In the rows, zero is written as 128.
Named moves, each a turn or a mirror, and the order they were made in; the first pair answered
move Q_427:
[130 161 120 143 119 143 154 148 160  87 154 157 125 145 112 134 106 105] -> [141 155 138 149 118 144 160 152 156  92 163 152 120 153 108 138 105 109]
[103 122 118 121 142 112 129 133 125 123 122 143 146 138 145 137 136 126] -> [130 114 158 134 127 115 136 133 119 133 126 134 139 147 139 138 140 137]
[180 115 157 171 147 152 116 128 112  86 144 143 126 151 116 111 123 126] -> [138 131  94 153 165 143  94 125 123  67 131 161 143 131 134 111 120 113]
move Q_648:
[120  96 118 153 163 153 130 124  99  94 146 178 129 145 142  98 169 102] -> [126  97 117 147 162 148 138 120  99  97 148 176 128 143 138  91 174 103]
[139  96 183 161 129 145  98 139 125 115 146 120 103 151 150 160 112 140] -> [144 103 200 118 102 131 160 111 102 144 156 117 119 130 102 115 134 136]
[ 88 137 106 101 109 122 141 146 160 139 103 130 139 122 116 143 129 121] -> [ 88 136 103 105 111 122 135 150 166 131 102 128 135 124 124 151 124 124]
move Q_539:
[156 128 139 156 122 126 108 146 141 101 131 130 108 143 136 132 111 116] -> [151 117 141 149 131 132  96 131 129  99 134 131 116 141 152 129 120 113]
[ 98 156  88 147  85 119  84  94 148 123 149  96 127 111 128 134 110 108] -> [102 137 101 132  91 124  90  66 102 119 153 111 146 116 137 106 131 103]
[144 106 148 119 147 133 123 148 126 124 122 133 132 149 134 143 140 138] -> [143 106 148 119 146 129 137 145 127 129 124 135 128 148 127 138 138 138]
move Q_305:
[147  91 129 153 150 127  72 155 120 146 142 166 101 154 140 189 142 131] -> [154  98 123 162 154 131  80 160 121 130 146 167 102 156 129 179 133 125]
[134 143 114 124 193 147 121 105 144 103 163 109 111 147 144  95 144 138] -> [113 126 144 101 169 139 114 100 138 138 148  89 110 154 165 120 161 153]
[168 125 147 163 137 147 125 107 115 103 156 133 131 140 113 101 127 131] -> [120 109 147 112 136 144 108  98  97 121 133 145 153 137 149 114 160 129]
[115 149 135 142 106 137 120 126 153 133 135  78 122  92 116 156  88 130] -> [106 154  89 136 139 136 109 117 136 102 144 115 147  79 124 130  92 110]
move Q_260:
[101 118  83 120 135 111 157 124 146 142 128 145 123  87  90 144 145 132] -> [105 120  86 134 137 112 150 131 158 136 126 142 114  89  92 153 139 137]
[175 139 158 191 161  82 166 119 145 109 120 181 121  77  72 114 126 153] -> [167 126 162 171 159  81 171  97 119 117 117 187 132  70  72  97 140 152]
[125  82 144 112 155 154  83 114 110 164 126 163 133 142 173 119 158 145] -> [102  86 134  99 147 148  79 107 114 166 123 150 136 138 174 116 157 138]

Between the rows of a pair lie 2 to 3 moves.
[129 149 104 143 115 131 120 130 159 122 137  89 114 132 128 140 111 123] -> [107 138 112 119 109 130 106 123 153 132 127  86 124 129 145 151 121 122] -> Q_305 Q_305
[111 138  86 157 138 142 109 153 119 122 104 137 116 135 131 138 102 133] -> [118 120 134 151 118 147 112 152 112 154 102 115 111 152 132 147 109 144] -> Q_305 Q_427
[106 167 116 119  94 116 134 179 147 162 134 110  92 113  76 165  83 151] -> [169 153 146 161 129 131 150 187 115 135 151 147  91 136  64 131  89 147] -> Q_305 Q_260 Q_427
[102 143  93  96 110 117 156 103 119 139 147 102 130 106  84 113 142  84] -> [147 115 157 173 112 147 107 142 136 136 150  80 100 156 130 164 121 121] -> Q_648 Q_427
[128 142 171 101 143  90 145 166 131 157 115 163 128 130 169 150 133 135] -> [120 162 114 133 163  94 109 158 151 107 126 157 133 128 182 145 101 122] -> Q_305 Q_427 Q_539
[159 126 154 187 100 148 109 140 146 112 144  96 124 164 123 121 114 124] -> [108 146  83 118 115 121 139 101 126 108 136 130 161 111 104  78 136  90] -> Q_260 Q_427 Q_648
[147 118 153 164 137 151 105 105 100 113 158 115 118 161 138 120 127 137] -> [105 125 118 127 138 145 102  81  92 113 149 111 138 140 144 105 133 127] -> Q_260 Q_260 Q_427
[172 162 143 139  87 126 211  79 170 174 151 117  95 133  58  87 117 114] -> [173  98 165 159 156 165 117  47  78 116 153 160 134 181 164  64 152 115] -> Q_648 Q_539 Q_539
[110 102 129 122 124 130 134 115 114 153 118 104 107 130 141 146 145 129] -> [139  95 134 136 136 133 143 113  97 140 126 119 107 136 132 119 151 125] -> Q_305 Q_305 Q_427
[108  77 176  91 114 137  89 106  84 148 111 105 130 152 186 162 156 157] -> [142  87 136 106 160 139 113  78  46  94 134 156 161 136 154  89 164 126] -> Q_305 Q_260 Q_305
[102 123 100 100 152 132  92  88  90 104 141 137 162 115 149  84 130 100] -> [ 99 155  75 134 125 127  88 142 172 109 125 106 128 113 132 135  85 110] -> Q_539 Q_539 Q_539
[133  75 178 111 123 107 176 113  92 178 142 135 132 120  87 124 143 134] -> [115  77 150  97 147 105 173 103  76 162 138 159 144 108 103 110 151 123] -> Q_305 Q_305
[144 115 158 131 132 141 137 166 123 139 130 144 107 131 134 158 136 125] -> [113 111 136 120 131 145 100 147 123 130 121 131 116 129 157 162 131 124] -> Q_427 Q_305 Q_539
[158 103 144 178 179 138  96 162  86 116 136 163 134 154 169 132 142 118] -> [124 108 182 112 100 104 148 143 100 210 119 106 122 140 130 149 158 134] -> Q_648 Q_427 Q_305
[ 98 128  85 106  95 120 101  98 155 116 136  93 147 107 126  98 120 107] -> [129 140  91 140  88 117 116 130 185 116 137  91 121 107 106 114  99 109] -> Q_260 Q_648 Q_260
[165 120 159 144 114 126 145 102 138 136 136 128 118 127 114 105 147 128] -> [125 136 102 150 134 127  94 118 162 101 121 139 119 121 154 132 124 123] -> Q_648 Q_427
[125 107 160  97 129 120 144 136 117 156 120 156 131 139 136 142 155 149] -> [109 151  93 117 133 115 135 144 165 125 121 148 119 112 116 144 116 131] -> Q_427 Q_305 Q_427
[141  86 168 116 128 122 128 122  98 178 140 131 153 136 124 140 143 136] -> [137 133  78 154 143 122 116 152 161 124 146 138 145 119 112 148  86 110] -> Q_305 Q_539 Q_427
[123 100 173  78 128 121 154 127  78 171 106 146 134 128 147 129 181 133] -> [ 69 125  99  62 126 112 127 131 112 150  99 137 137 104 158 143 164 118] -> Q_427 Q_260
[ 80 103 147  74 117 110  92 150 131 187  94 126 122 142 185 176 128 147] -> [157 120 150 101  87 111 176  78 102 169 157 104 134 110  73  71 112 120] -> Q_305 Q_539 Q_648
[102 135 127 118 123 121  86 114 172  99 111 154 126 104 150 138  83 155] -> [131 123 165 130 108 126  98 120 173 120 119 135 110 115 135 142  79 170] -> Q_305 Q_427
[150 135 143 174  95 142 129 135 165 141 136  82  92 130 103 133 100 138] -> [171 104 162 157 149 146 137 116  84 120 139 154 122 135 123  86 141 131] -> Q_260 Q_305 Q_427
[107 108 119  92 186 104 164 145 133 103 121 191 161 125 147 126 196 123] -> [151  85 197 112 149 111 184 143 123 136 130 158 147 147 131 129 200 144] -> Q_260 Q_427
[137 118 154 139 165 146 111 171 111 109  99 172 117 154 144 156 161 108] -> [107 119 132 125 162 148  90 162 116 109  98 158 123 151 164 160 158 104] -> Q_648 Q_260 Q_648
[166 109 155 168 101 127 136 119 119 154 135 107  98 119 135 128 115 138] -> [134 107 143 132  93 120 140  87 102 162 133 100 112 105 133 117 129 130] -> Q_260 Q_260 Q_260
[102 175  92 105 173  97 132  88  96 117 118 124 139  98 120 101  98  93] -> [134 152 153 110 154 105 156  71  69 138 130 106 136 113 105  83 114 105] -> Q_427 Q_260 Q_305
[178 135 197 147 143  99 142 132 101 116 166 223 121 154  83 114 152 123] -> [151 176 150 170 120  99 124 180 192 117 152 191  90 148  85 176 100 124] -> Q_260 Q_539 Q_648
[174 130 130 146 167 129 174  97  91 111 165 202 133 104  80  84 105 103] -> [ 84  98 177  58 124 117 148  96  85 192 113 166 141 113 142 147 148 132] -> Q_427 Q_305
